which system made each run
path 1, A (9 x 20)
[[ 25   1  10   2   8  29  -2 -15   4   0  -1   5   1  -6   6  -5  13   7
   -6   7]
 [ 10  15  11   9 -11  -6  12  -6   7   6  -5  -6 -27  -2 -12  12   7 -16
    1   4]
 [ 13   7  -6  -1   7  -9  -7   7  -9  -6 -15 -23 -11   0  23   7   2  10
   -6   4]
 [ 11   7  12   0 -17   7  11  10  11 -12  12   2  -5   7  10   0  -5  19
    7  16]
 [  5   8   1 -13   7  -2  11   8   0 -11   0  10 -21   0  18   3 -11 -14
    4 -18]
 [ -4  -2  13   2  11  -1   5 -12   5 -25  -8 -10   1   8  19 -18   0  -3
   -2  13]
 [-18  19   3   4 -13 -22  14   6   7 -14   7   1  -4  12  -4  -1 -15  -8
    8   0]
 [-10  10 -11  -9  19  -5  -5   2  -8 -17  -2   3  16   1  21  -9 -14   6
   -5 -17]
 [-15  15  14   7  -3   8  11 -13  12 -10  11  12  20   4  -8 -16  -3   1
    0   2]]
path 2, S (9 x 20)
[[  2   9   0   6 -18  12  14   5 -14   7  10 -14  -8  -6   2  12  -6 -10
   -7 -14]
 [ 25  -3 -12   2 -13  16  -9   1 -19   7   8  -2   1   5  -2   0  -4  -8
    7  13]
 [  9   4  14  -1 -13  -9 -10   4   0  -5   3   4  -9 -14 -23  -6  -6 -19
   16  14]
 [  3  -6  11   6   2  -4  -6   4 -13 -13   4 -17 -17 -30  -5   9  -4 -10
  -13 -11]
 [ 17 -21  -2   6 -15   8   6  11  -9  -7  13 -15 -22   5  14  14  -3   9
   -5  11]
 [ 22  -5 -12   4   1 -18  -6  -3  -3 -16   4  12 -25  20  -4   2  -8 -16
   12  17]
 [  9 -12  12  -2  21 -21 -24  -1   6 -30  -5   6 -10 -20  -9  -6   0   5
   -2  12]
 [ -8 -13  20   4   6 -12  17   5  17 -25   2 -11 -28  -8  15  12   2  19
  -17  -5]
 [ 13  -9 -24  10  15  -5  11 -12  -1 -17  -1  -2 -20  38  31  11   1  14
  -15   3]]
path 3, L (9 x 20)
[[-23 -19   1   9 -34  21  24   6  -7  25  19 -19   9   5  -5   8  -2  -4
   -5  -6]
 [  0   2 -27   1 -18   9  12  14 -31  19   7 -23  -4  12  20  17 -14 -14
   -4 -19]
 [ 17 -26  -9 -13 -30  13  -9  29 -25  20   7 -19  -2  -1   7   3 -11  -7
   18  16]
 [ -4 -28   2   5 -31 -13   9  25 -17  -9  24 -19 -30  -9  -5  17 -20 -14
    1  -1]
 [ -9 -45 -30   9  -3 -25  -9  15 -24  -4   5 -29 -13  12   8  17 -10   5
  -12   5]
 [  6 -22 -32   3 -23 -36  -8  20  -5   5  12   4 -18  33 -15  16 -12   4
   19  26]
 [ 13  -8 -21  -6   1 -47 -28  30 -14 -25  12  10 -27 -10 -12  20 -25   7
    9   1]
 [  2 -46  -9   4   9 -34 -30  14  10 -22  16  13  -9  -6 -22  16  -1  44
   -7  20]
 [ -5  -8 -25  16  14 -47  -4  -3  26  -9  12  35 -25  19 -32  36   4  31
  -11  -7]]
path 4, S (9 x 20)
[[-15  31 -20   5   5 -28  -3   3  -1  17 -19 -12   5   5  -4  16   3   5
   -7 -15]
 [ 11  13  -5 -24   5  11 -12  19   5  27 -14   5  13 -11  14   7   8  28
    6  -9]
 [ -3  10  12 -20  -2  12  17  -1  16  32 -20   5  -8   4   7  -3  12 -19
   14  -8]
 [-10  -5  -8  -8   9   6 -11  -7 -15  23 -25 -24  20  -1   7 -14   8 -22
    2  -1]
 [-25  -6   3 -19 -22  -5   1  28  -5  18  -4 -16  19  -4   4 -10 -11  -2
   19   3]
 [-16  -5 -13 -18  -2   5   4  13 -18  13   7   8   4  -5   5   0 -18 -29
    7 -33]
 [ -1 -40  -1 -14  -6  29  -9   4 -13  13  15   8  18  -6  -2 -14  -5 -12
    9   0]
 [-24 -27   4   6 -22  -3  10  -1  -2   5  20   5  -1   3 -29  -6 -11 -32
    9   1]
 [-10 -29 -19  12  -1  -3 -16   0 -26  -2  23   0   9 -12 -26  10  -9  -9
  -14 -14]]
path 5, J (9 x 20)
[[-10  13   1  10 -12   4  23 -11   9  14   0  -3  -2  18  -3   5   6  -8
   -2  -2]
 [ -3   3 -22  -9  16  -5 -15  -3  -6  11 -11   9  19  10   2  -6  -1  -2
    5  -4]
 [ -3 -12   9   0  -1  -1  -7   4   7 -18  21  21   7  -9 -17  -3  -9  13
    2   4]
 [ -7  -2  14  14   3   5  10 -15   2   4  -2 -12 -11 -17 -12   9  12 -13
  -18 -13]
 [ -2  10   6  -8   0  14   3  -6   7  20 -21 -11  19  10  13 -16  13   0
    9  13]
 [ -7  24  -8  -7  -6 -25 -13  16   5   2   2  14  13  -2 -18   3 -10  12
   13   1]
 [ -1 -19   9  -4  15  -3 -17   8 -10 -17   5  -5  -5 -36  -2   5  -4   3
  -14 -15]
 [  1   2  32   1 -19  23  25   0  12   5  -1 -17 -13  -8  11  -3   9  -3
    0   7]
 [ -3  31 -16  -9  -6 -18   2   8  -1  31 -27 -13   0  15   5   4   4 -13
   14  -2]]
path 6, E (9 x 20)
[[ -7 -14  -1   3  -6  -4   6 -11   7 -19  14  20   5  26  -9 -22 -12 -18
   16  19]
 [-15  13  -8   9   6 -22   3 -15   9 -12  10  30   3  16 -25  -5  -9 -17
    6  -5]
 [-10  -1 -15  22   1  -6 -12 -21  -3  -1  13  12  26  10 -36  -5   1  -2
   -5   9]
 [  3  25  -8  22 -23   7   9 -14   5  19  14  10  13  12 -32   8   6   0
    1   8]
 [ 14  33 -19   4   4  12 -13  -8  -5  27  -4  13  24  -1 -16   8  10   9
   -2 -10]
 [ 14  22   4   1 -15   6 -22   6  -5  32 -13 -15  17 -23 -23   6  14   9
    6  10]
 [  4  25   4   2 -11  12   3  12  -8  29  -7 -25  -1 -28  -1  26  11  12
  -15 -22]
 [ 19  -2  -3 -11  -2  30  -7  13 -21  23 -13 -30   7 -16  29   7   8  11
   -7  -7]
 [ 15   8  14 -26 -11   2   0  33  -6   9 -18 -23 -23 -18  32   4  -4  -1
   13   0]]
path 7, E (9 x 20)
[[-12  23  20  -6  13  15   6  -3   6 -19   0   1  21 -19  17 -14  -4  10
  -10 -17]
 [ -7   9  26   1  -3  18   5 -12  -3 -11  -8 -20  18 -10   9 -29   0 -20
    3  13]
 [-16  41   7   3   0  -7  17  -6  -6 -17 -10 -18   6   5  18 -14 -13 -22
    0  -9]
 [-16  18  -3   1   2  -2  -9   2 -20 -26   4 -13  36  -3  14 -26 -23  -5
    1   2]
 [-12  24  17   6 -28   7  10   6 -15 -19  20  -7  15 -10  -9 -19 -26 -25
   11   2]
 [  0  28 -11   7   3  13   0 -11 -32 -17  15   2  17  -5   1 -11 -23 -36
   -4 -23]
 [ 17  24 -11  12 -16  -1 -20  -1 -36 -16   9 -14  15  -3 -11 -17 -21 -31
   12  19]
 [ 15  45  -8  16 -18 -11  -7  11 -29 -23  23  -2  -3 -19 -17  11 -27 -14
   -1 -10]
 [ 35  10 -12  19  -4  23 -23  -2 -42 -23  30  -3  10 -25 -10   4 -17  -6
  -13  -3]]
path 8, J (9 x 20)
[[  9 -22  14  -4 -24  29   6  20  -9   2  13 -23   1 -11  21   1  -3  20
   -2  10]
 [ 20  22 -11   2 -27   4  13  13  -5  35  -2 -10 -24   7  -2  28   5  -6
    6  -6]
 [ 28 -24 -29 -16  10  -7 -28  15 -15  12 -14  -2  -6  13  16   5   2   9
   12  17]
 [ 13 -26  -5  12 -21  -8   6  16   6 -19  33   7 -22  13  -5  22  -9  33
   -5  17]
 [ 13 -15 -21  19  10  13  16 -16 -12  11   0 -16 -28  12  16  33  15   3
  -32 -21]
 [ 26  -5 -18  -7   5  27   9 -12  15  15  -6  19   5  46  28  -5  15  22
    8  19]
 [  6   8 -31  11  15 -32  -6  -7  19  -6  12  44 -11  28 -25  25   1  25
   -4  -5]
 [ -2 -44  -3  10  47   8  -7 -28   9 -28   5  14  -3  -3   8   5  15  25
  -37 -13]
 [-12  15  26  13   5  28  45 -32  45   3   3  19   1  21   7  -1  24  22
  -15  -5]]
path 9, L (9 x 20)
[[ 24  -3 -11  16  10  12 -16 -18 -19   1  -3 -12   1  -6  -6   4  10  -5
  -14   6]
 [ 12  11   6  17 -18  -2  -4 -10   1  14  -3 -10  -3  -4 -30   5  13 -11
    4  22]
 [  6  31   6  17  -4 -15  -6   0 -10  -8  -9 -27  -7 -18  -5  10   2   0
  -11   2]
 [ 16   3   7  13  -3   0  -5  -4   6  -3 -12 -25  -3   4   9   3  16  27
   -8  28]
 [ 16  20   8   9  -2 -14  13  -7  17  -4 -15  -7 -34  12   4  11  12  -2
    1  12]
 [  6  11   9 -13  19 -23 -14   4   9  -5 -36 -16 -12  -8  15  -7   9   0
    6  11]
 [-12   6  28  -4  -1 -17   9   2  30 -21 -10  -1  -4   5   6 -16   3  14
   10  24]
 [ -7  11   5  -1  30 -14  12 -14  17 -32 -13   7 -12  15  27  -9  -2   1
   -9  -8]
 [  2  -4   3 -16  27   0  -6 -18  19  -3 -21  21  11  19  11 -27   9  -5
   14  15]]
path 10, G (9 x 20)
[[ 34 -14  -4 -21  -3  48  -2  12  -8  15  10  12   7   3  29  -3   1  14
    9   1]
 [  8 -14   2 -20  16   0  21   5  17   5  -5  21 -44   6  21  17   3  -8
    1 -26]
 [ -9 -44 -29  -3  19 -16  -8  -4 -17   1 -13 -15  -9  23  18   1  -1 -12
   -7   0]
 [ -3 -23 -14  -3 -21  -5   9  24  -1 -11  21  -2  -1  30  23   5 -18  31
    6  16]
 [ 24   3 -14  15  12  16  13 -12 -14 -32  21   8 -17  17  28  11 -11   9
  -20 -13]
 [ 19 -38 -16   3   9   9  -3 -19   3  -9  17  34 -12  29 -10  -5   1 -12
    7  15]
 [-17 -21 -13  20   0 -28  14  -5  16 -13  21  16 -22  22 -18  25  -2  17
  -15  -6]
 [  5 -21 -26  34   5  12  -6 -25 -14  -7  18  -9  18  19  -9   9   7  21
  -29  10]
 [ 19  -3  -5  12 -11  19   7  -8  24  11  23  32   4  20 -16  14  13  38
   -2  13]]
path 11, F (9 x 20)
[[ -8 -27 -14   6 -10  29   8 -11  -6  35   1 -12  19  19   2   3  15   3
   -8   2]
 [  9   8 -18 -15  -8  -8 -24  16  -4  41 -18   0  12  -2 -15   5   8   2
   19   8]
 [ -9 -34   2 -17  12 -16 -23  25  -2   4  -3  -5  -5 -32  -5  13   0  18
   -4 -12]
 [ 13 -26  22   9 -23  31   7   3  -4  13  11 -26 -12 -23  -3  12  14   9
  -12   8]
 [ 15  -5  -8 -15  -7  14   8   4  -7  39 -29 -24 -17  15  25   3  15 -19
   12   6]
 [ 20 -10 -20 -17  15 -15 -37  20 -13  -2 -22 -15   8   2  24  -3   0  28
    6  21]
 [ 19 -19  17  -1 -24 -16 -14  32  -9 -25  17 -13 -31 -28  -7  11 -15   8
    8  20]
 [ 16 -50   3   2  -7  28  26  -4 -10  -6  14 -10 -39  15  28   7  -1 -18
   -6   1]
 [ 42  -7 -29   6  -2  10 -10 -14  -4  15 -16  -2  -3  50  14  -6  15   2
   15  45]]
path 12, G (9 x 20)
[[ 24  -7  -5   7  21   5 -13 -17   1 -12  -1  11  -8   0  -1   2  10   5
  -10   5]
 [ -1 -24   5  -1   8 -12  -6  -3  20  -5   2  15  -8   3 -13   3   9  18
    0  12]
 [-11  -5   2  14  15  -8   1 -11  10 -12  -3  -8   4   0   4   7   9  26
  -22  -1]
 [  5  -4  -1   1  13  14  -7 -13  11  -1  -3  10  23  10   5 -11  11  25
   -3  14]
 [ -7   5   4 -11  20   0   3  -2  24  -2   0  29   6  -2   2   3   6  25
   -5 -16]
 [-21 -21  -4  -7  28   9  -5 -13   4   4  -5   7  19  -7   3  -5   8   7
  -16 -19]
 [-26 -15   3 -13   0  13  15   2  18  17   0   8  24  14  11  -9   4  19
    1  -6]
 [-17  14 -15 -10  17  12  15  -4   3  10  -3   9  17  15  25   2  -2   9
  -10 -32]
 [-11 -20 -21 -24  11  20  -2   6 -10  20   5  21  22   9  12  -7  -8  -6
    7 -24]]
path 13, W (9 x 20)
[[  9   9 -25  15 -13 -19  -6   2 -13  11  -7 -20  -6  20  -4  15   3   2
   -1  16]
 [ 28  17 -10   3 -16  15 -17   7 -15  12   3  -5  16   0  -3   1   0  13
    9  20]
 [ 22  27   2   4 -22   6   5   8   5   0  20  22  -7   2 -15  10  -7   8
   11   5]
 [  4  40 -15   3  -6  -1  16  -2   7  11   0  13   1  24   5  12  -2   6
    3 -11]
 [ -1  27  -2  -3  -5  -8   3   4  21   9 -11   2  15  21  10   0   7  34
    8  17]
 [  3  22  -5 -11   7 -11 -11  19  11  -9   5  17  14  -6   6   7  -8  43
    0  -6]
 [ -8  18   8 -12   9  17  12   4  16 -15  13  26  19   1  20  -8 -10  26
   -2 -19]
 [-24   2   9  -4  22 -14  16 -10  33 -22   1  23   2  14  10  -5   0  22
   -8 -10]
 [-33  -2   0  -8  37 -17  -8  -7  12 -15 -14   4  25  -6  10 -11   1  19
  -16 -19]]
path 14, A (9 x 20)
[[  1 -22 -35 -19  19 -13 -27  16 -10  14  -8   7  13   7  11   9  -3  23
    2  -9]
 [  4 -30  20  -9  -5  17 -10   1  22   2  17  30  11 -13 -24 -11   8  17
   11  18]
 [-18 -29   1  -9   8 -10   5   1   4  24  -5   5 -26 -17 -19  20   8 -26
   -5 -31]
 [-10 -43 -11   0  12  -3 -11  -8   4  18 -23 -24  12  15   8  -5  21  18
   -7  22]
 [ -3 -14  -5 -13 -28 -18  -6  26  16  26   9  22  -4   7 -31  10  -3  11
   28  18]
 [  3 -42  -3 -31  24   4 -27  20 -10   7  -4   9  -6 -32   6   5  -2   1
    1 -22]
 [-20 -58  24   4 -14  19  16  -9  20  14   8  -7   0   3 -12  -8  16   3
   -1  20]
 [-15 -32 -31 -13  -7 -29   1  14  -2  37 -10   3 -18  24 -10  16  -2 -22
   17  -6]
 [  6 -50 -10 -21  14  -5 -42  14  -5  -3  -5   3  21  -5   0 -19  -1  20
   15  29]]
path 15, F (9 x 20)
[[ -3   7   1   2   1  -4  14  -7  20  -5  -5   6  -3  24  11  -3   5  11
    3  11]
 [ -8  12   0  -7  -6 -10   4  10  13 -10   6  14   9  15   5  -7 -11  16
   11   9]
 [ -9  -3  12 -10  -3   4   8   7  14 -12  18  25   4  -1  -2  -9 -11   5
    9  -5]
 [ -7  -5  16  -4   2  17  11 -14  19   0   5  21   8   6  -5 -15   4  -5
    7   2]
 [-19   5   9  -7   3  -3   2  -9  16   8 -11   9  22   9  -8 -21   5  -7
   13  10]
 [-29  -2   9  -8  -1  -6  -7   5   3  -1   2   3  30 -10 -12 -19  -9  -3
    8   0]
 [-18  -7  16  -5  -7  18  -1  -1  -6   6  10   2  22 -23 -15 -15  -5 -18
    3 -10]
 [-10  -2   7  -4   8  20  -4 -16  -8  21 -13  -6  19 -14 -10 -15  11 -31
    1  -8]
 [-13   7  -3   1  12  -7 -23  -7 -16  13 -24 -23  26 -18 -11 -12   7 -17
   -3   0]]
path 16, W (9 x 20)
[[ -3   9  -7 -13   9  -9  18   9   8 -24   3  14 -11  28  39  -4 -18   7
    5  -8]
 [ -7   1  -9 -14  24 -17  -9  -6  11 -20 -15  14  17  26  20 -25  -6   6
   11  15]
 [-25   0   2  -9   8 -24 -21  11   0 -28   8  12  31 -10 -10 -22 -22   7
   10   5]
 [-29  -7   1  10  -3   4  11   1 -14 -37  35   3  21   0   6 -11 -30   1
  -14 -17]
 [-15 -21  -5  30  17   3  16 -38   2 -34  16   2   5  28   3 -10   1  -2
  -25   5]
 [-13  -4  -6  25  28 -16 -23 -37  -2 -11 -12  -6  22  -7 -33  -9  16  -4
  -22  10]
 [-18   9  24  21  -8   7 -12  -7 -14  -5   9 -25  27 -49 -34  -2   3  -1
  -21  -7]
 [  5  -1  23  34 -11  23  27 -16  -9 -18  22 -26 -26 -23  -2  22   5  -3
  -37 -17]
 [ 29   9   5  25  27  14   8 -43   3   3 -30 -21 -34   2   9  10  35 -17
  -28   2]]

runs to name
path 17 (2 x 20)
[[-15  11  14  -4   1   4   7  -2  26   3  -5   7  23   4   2  -9   8  31
    0   7]
 [-14  24   3  -8  17 -14  -4   5  12   8  -9  11   4 -22 -11  13   4  12
   -9 -29]]
 => J
path 18 (2 x 20)
[[ 12   8  -1  13  -3   3   3  -2 -10 -22  18  -1 -12  -6   1  10  -9   0
  -11  -7]
 [ 13 -15   2  11  -4  10  -2 -16  -1  -3   7   6  -7   6 -14  -5   5 -14
    2  18]]
 => G
path 19 (2 x 20)
[[-19   2  12 -13 -15 -17   8  21   9 -12  11  12  -2  -2  -4  -6 -20  -2
   16  -1]
 [-19 -22  -3   1  10   7   2  -9  -9  -9  17  13   9  -6 -10  -5 -11 -18
   -8 -22]]
 => E
path 20 (2 x 20)
[[  3  25   3  -1  -9  10  -6   1  -8  14  -4  -6  18 -13  -9  -3   1  -7
    6  -1]
 [  2  12  11   8 -23  -1  15   9   7  -5  12  -7 -15  -1  -2  10  -4   9
    0   4]]
 => W
path 21 (2 x 20)
[[ 14  -8  -1   1  -6  22   7   3  -6   0  11  -5  -3   1  16   7   0  14
   -8  -2]
 [  6 -14  -4  -2  -5   9   8  -2  -1  20  -3  -3 -18   3   0  11   8 -13
    1  -6]]
 => L
path 22 (2 x 20)
[[ -3 -13  32 -24 -13  25  10  18  16   7  -3  -5   6 -12  22 -15   3  15
   14  11]
 [ -5  28   8 -12  25  -4  18  -8  11  -8 -29  -7 -15   6  37  -6   4 -11
   -4 -18]]
 => G
path 23 (2 x 20)
[[  8  -6   3   1 -15  -9  -4  25 -18 -19   0 -39 -11  -8  27   5 -12  18
   -4  14]
 [ 22   7  -9 -14  -3 -12   8  17  -6 -23   8  13 -32  18  27   2 -23 -11
   17   2]]
 => S
path 24 (2 x 20)
[[-23   9 -20   0  25  -8  20 -16  -2  -5  -8   3  -3  26  25   3  -6 -15
  -15 -33]
 [ -5  24  -1   5  13 -12 -10 -19  16 -16 -12  14  31  25  -4 -28   2  10
   10  29]]
 => A
path 25 (2 x 20)
[[-18  -6  -5 -18   4   1   0  -1 -15   5  -3   8   9   3   1 -22 -17 -48
   18 -16]
 [-23  -3 -20   3  -9 -30  -8   6 -23  -2   2 -11   6   9 -16  -7 -21 -37
   12   0]]
 => E
path 26 (2 x 20)
[[  6   2 -13 -11  13   2 -21  14 -18  -6   7   7  12 -21   3   5 -12  10
   -5 -21]
 [ 14 -16  14   4 -22  12  -5   6 -13   3  10 -16 -12 -19 -13   1   0 -14
    4  15]]
 => E
path 27 (2 x 20)
[[ -5   3  16   9 -24   7  20  -2  19  27   2  -3 -12  -3 -21  14  16   0
    0   3]
 [-18  -7 -11 -18   8   4   9   6  10  28 -18  -5  11  15  23   4   9  13
    0 -14]]
 => F
path 28 (2 x 20)
[[-19  12  -7  14   0 -24  20 -16  32   0  -5  13   1  43  -7   2   9  16
    1  15]
 [-23   4  -3  -3  12  -2  -3 -10  28   7   2  30  39  14 -15 -10   7  33
    1   2]]
 => E
path 29 (2 x 20)
[[-13 -15  -5   3   8  -3  10   6 -10 -31  20  -3  -5   1  20   5 -19   8
  -18 -21]
 [  2 -23  -4   8  -4  25  14 -18  -5 -13  17   6   7  28  12 -17  -5 -11
    0  14]]
 => G
path 30 (2 x 20)
[[-20 -13 -22  -7   5 -13 -27   7 -19   8  -8 -13  40   4  -2 -17  -8  -1
    6   8]
 [-32  -3  13 -23 -15  -7   9  29  11   8  15  17   9 -16  -8   0 -19   4
   14 -22]]
 => S
